Points on a landscape with several valleys, each with its height.
zez (h) 0.84: [ 83  85 150 120 174 120 160 149 122  81]
dun (h) 0.76: [166 145  92 128  85 120  92 122 158 149]
Ginep (h) 0.95: [121 125 104 139 137 149 156 196 114  88]
nidu (h) 0.48: [118 150 165 136 152 137 174 110  85 149]
femad (h) 0.92: [111  95 129 107 111 131  68 104 187  88]
Vomo (h) 0.51: [126 125  82 139 109 147 131 185 128 113]
Rogu (h) 0.79: [149 163 128 147 136 112 177 157  81 143]
nos (h) 0.96: [181 174 133 109 106 148 153 121 159 139]
kud (h) 0.37: [137 133 145 122 114 148 115  92 139 141]
latum (h) 1.03: [152 174 132 147 142  96 183 147  73 159]
sufiz (h) 0.77: [114 154 167 134 154 133 171 108  87 149]
Kab (h) 0.66: [ 93 103 137 126 159 113 141 134 108 128]
biza (h) 0.98: [139 135  61 154 123  96 126 192 104 159]
nen (h) 0.70: [145 117  86 155  80 101  87 159 142 130]
Nat (h) 0.57: [140 150 102 135 123 116 156 156 105 148]
Zom (h) 0.81: [148 119 153 115  97 177 109 107 170  92]
mizo (h) 0.01: [131 128 193 100 133 160 139  75 153  98]
nini (h) 0.76: [120  93  85 151 127  77 104 167 108 131]
Bunu (h) 0.75: [134 164 181 113 144 158 162  73 126 154]
suso (h) 0.38: [145 159 177 115 131 152 148  65 132 155]
niru (h) 0.78: [ 75  84 138 127 123 110  77 121 159  93]
pes (h) 0.88: [154 145 174 114 108 157  93  46 146 123]
tup (h) 0.89: [103 117 121 141 122  94  90 106 111 166]
nire (h) 0.82: [148 116 149 112  94 174  88  94 172  93]
Baf (h) 0.61: [132 112 130 123  99 152  84  98 155 124]
lilu (h) 0.61: [117 119  99 136 137 140 150 186 110 107]
zuf (h) 1.10: [ 97  98 105 126 181 116 146 184 119  75]
Nol (h) 0.67: [122 110 119 120  92 139  72 119 176 101]
nel (h) 0.88: [147 154 129 152 157  96 173 147  70 164]
mosi (h) 0.74: [110 107 194 102 135 153 153  94 155  96]
Sona (h) 0.73: [ 91  83 113 138 131  82  95 136 123 125]
Kibi (h) 0.59: [100 109 105 127 141 139 138 172 125  97]
Taza (h) 0.57: [133 115  64 150 133  98 135 200 107 156]
nif (h) 0.66: [118 127 169 127 134 172 172 125 118 119]
Ruk (h) 0.20: [121 151 177 125 137 151 156  89 120 148]
varer (h) 0.94: [ 88  74 111 133 157  64 103 142 112 127]
Losad (h) 0.78: [139 143  70 155 147  96 141 185  96 169]
rukub (h) 0.69: [144 128  70 151 132 109 148 198 102 150]
rep (h) 1.02: [122 164 161 128 152 150 179 121  70 120]
bomod (h) 0.83: [171 153 100 118  80 131  93 114 176 143]
gefa (h) 0.07: [120  99  88 143 157 110 146 180  99 135]
vusu (h) 0.81: [124 142 189 103 142 173 162  84 141 123]
Nusi (h) 0.89: [ 93  80 102 125 171  71 121 145 107 137]
Zed (h) 0.61: [133 130 121 122  97 172 116 146 162 105]
zefar (h) 1.05: [112 145 172 122 139 173 179 115 102 120]
luzo (h) 0.41: [141 160 169 113 140 158 164  85 130 146]
disa (h) 0.64: [ 92 101 191 111 135 138 145 109 151  89]
sez (h) 0.95: [140 145  59 159 140  94 139 196 101 168]
Ruv (h) 0.93: [168 136 161 110  97 184 140 118 170 100]
pigu (h) -0.01: [104 116 111 136 100 130  87 159 166  83]
Kag (h) 0.74: [162 140 110 118  79 150  94 123 175 127]
Pelo (h) 0.80: [134 165 175 114 145 171 172  90 119 136]
renom (h) 0.86: [138 169 159 122 137 164 175 122 113 122]
nom (h) 0.89: [133 132 127 156 168  95 162 138  66 168]
Lopum (h) 0.83: [155 150 174 116 106 160  99  50 144 124]
kug (h) 0.97: [157 154  65 139 114  98 115 162 113 156]
pigub (h) 0.21: [ 96 109 115 133 112 132  99 153 154  93]
zizef (h) 0.99: [173 185  90 119 122  97 149 139 115 164]
kes (h) 0.82: [119  99  95 151 130  82  97 147  98 149]
Peka (h) 0.44: [125 144 162 124 142 158 168 112 109 135]
Miza (h) 0.49: [109 112 115 137 128 112 121 122 103 159]
zuga (h) 0.82: [ 98 104 197 104 138 148 166 108 153  94]
kune (h) 0.82: [ 74  84 135 134 130 104  78 133 152  87]
Lazen (h) 0.90: [ 95  98 176 122 149 144 182 137 123  92]
zogu (h) 0.98: [172 169 158 105 117 183 162 121 164 114]
sofin (h) 1.01: [109 111  97 132 166 125 145 200 119  80]
Lomu (h) 0.73: [ 79  86 133 132 120 108  82 126 159  94]
simu (h) 0.97: [169 183 115 125 129  97 174 136 102 163]
sazi (h) 0.20: [133 144 118 130 125 113 132 113 109 167]
Laka (h) 0.90: [137 134 109 159 161  95 155 153  75 170]
Lomo (h) 0.75: [135 127  68 156 144  94 139 192  98 164]
Tol (h) 0.90: [134 134 103 155 163  96 152 156  78 173]
lozu (h) 0.74: [129 115 117 117  93 147  72 124 190  86]
Fopo (h) 0.59: [104 139 182 126 145 154 168 107 114 129]
pof (h) 0.91: [172 175  81 117 115 104 138 135 127 162]
lozaz (h) 0.77: [148 149 117 128 103 119  85  82 142 171]
Mar (h) 0.88: [108 107  82 133 168 112 137 206 122  93]
Sofat (h) 0.73: [150 152 179 105 131 181 147  72 143 126]
Fatuk (h) 0.61: [ 72  90 128 121 145 125 114 143 138  97]
git (h) 0.05: [ 79  90 172 111 125 130 104 105 160  78]
luvu (h) 0.87: [168 164 135 115  86 133  92  76 163 147]
mugu (h) 0.92: [170 167  90 126  93 103  84 115 145 158]
Kego (h) 0.75: [ 70  79 127 122 157 106  99 144 137  90]
gelav (h) 0.67: [135 120 147 114 105 151  83  69 153 131]
ser (h) 0.79: [144 137 190 110 119 157 105  58 150 102]
sefim (h) 1.00: [146 118  60 166 118  97 122 197 108 148]
sesa (h) 1.12: [148 178 137 139 143 103 185 139  72 149]
Lona (h) 0.72: [160 136 170 117 105 175 105  72 152 110]
Dizin (h) 1.01: [166 158 165 118 102 124 105  42 142 162]
bag (h) 0.69: [ 90  75  94 127 183  85 131 160 105 123]
Dag (h) 0.89: [124 157 193 107 144 161 148  73 135 124]
tiva (h) 0.77: [123 125 119 137 105 112  84  88 128 167]
meb (h) 0.55: [125 110  76 146 123  99 121 182 112 138]
Vopir (h) 0.80: [137 115  64 157 128  94 127 197 113 148]
zule (h) 0.61: [152 162 161 115 134 150 163  86 131 152]
gita (h) 0.90: [167 155  77 130  91 103  90 133 137 152]
Vibu (h) 0.86: [167 160 158 117 114 123 129  55 141 172]
labu (h) 1.13: [135 162 151 136 150 107 183 110  58 162]
dova (h) 0.98: [ 75  79 132 118 186 108 134 154 119  94]
Tav (h) 0.79: [148 114 115 118  83 136  74  89 169 143]
pegi (h) 0.74: [156 156  81 129 104 114 130 148 128 155]
Rit (h) 0.77: [117 151 166 132 155 152 175 116  78 128]
ruver (h) 0.56: [101 102 131 130 118 139 105 121 135 121]
rolu (h) 0.51: [147 120  92 144  74 116  87 149 153 130]
Kipab (h) 0.91: [159 171  71 128 119 101 134 156 112 164]
lefi (h) 0.77: [118  92 151 100 117 153  78  80 173  85]
Zuper (h) 0.67: [127 141  96 146 149  99 146 148  80 173]
vubu (h) 1.16: [ 93  86  97 129 189  59 133 150  99 143]
fab (h) 1.01: [146 116  70 173 104  86  94 188 103 138]
Riza (h) 0.91: [182 180 107 114 106 118 142 118 150 159]
bova (h) 0.83: [140 112  84 160  85  89  86 168 135 125]
beg (h) 0.89: [155 116 194 106 114 173 119  65 153  96]
pesot (h) 0.63: [123 106 162 113 114 167 103  86 154  97]
kada (h) 0.51: [ 90 113 110 130 124 128 105 166 157  80]
razo (h) 0.39: [131 109  70 153 124  94 121 199 122 118]
Zabi (h) 0.69: [ 95 112 127 124 117 149 120 150 159  89]
Vas (h) 0.68: [110 106 157 135 170 138 170 144  83 101]
Pipo (h) -0.56: [128 146 159 129 134 136 150  93 116 156]
Runo (h) 0.90: [107 102  95 138 174  84 134 147  83 165]
faza (h) 0.75: [161 153 138 117 111 168 154 134 156 118]
bora (h) 0.76: [134 161 151 131 145 128 182 119  79 148]
pepo (h) 0.52: [ 96  99 118 132 138 123 124 141 113 131]
vuvon (h) -0.53: [121 119  89 147  99 121  98 173 140 104]
Pekal (h) 0.56: [117 101  91 145 165 110 142 194 106 120]
Zipov (h) 1.10: [160 155 153 117  99 125  94  37 147 165]
Bog (h) 0.91: [100  85  91 136 180  74 136 155  95 151]
Safan (h) 0.82: [128 103 139 104 106 149  70  67 166 112]
Kika (h) 0.51: [138 130 104 131  85 159  83 145 174  97]
zugog (h) 0.56: [116  92  93 145 169  97 141 179 102 128]
zubab (h) 0.61: [137 132 193 104 128 160 125  63 153  98]
bip (h) 0.74: [146 118 182 107 123 184 145  86 150 110]
Maz (h) 1.04: [104  84 142  89 122 137  66  80 185  74]
gumi (h) 1.11: [112 167 187 119 146 161 169  91 113 150]
Lok (h) 0.67: [150 128 119 118  88 155  82 107 168 123]
dus (h) 0.59: [ 94 114 168 125 147 139 151 123 122 116]
Gelu (h) 0.77: [ 77  96 147 124 131 103  94 114 143 117]
rarap (h) 1.01: [153 158 162 110 126 184 172 123 147 116]
tivis (h) 0.49: [120 161 180 120 143 159 165  89 115 148]
zuka (h) 0.63: [151 130 101 126  81 136  93 132 161 134]
Velop (h) 0.30: [119 116  77 145 128 109 117 194 129  97]
Going downhill from each row below, which row is at the bottom of the valley where it ends?
Runo  drains to gefa
gumi  drains to Pipo
meb  drains to vuvon
Nusi  drains to gefa
gelav  drains to Pipo
vubu  drains to gefa
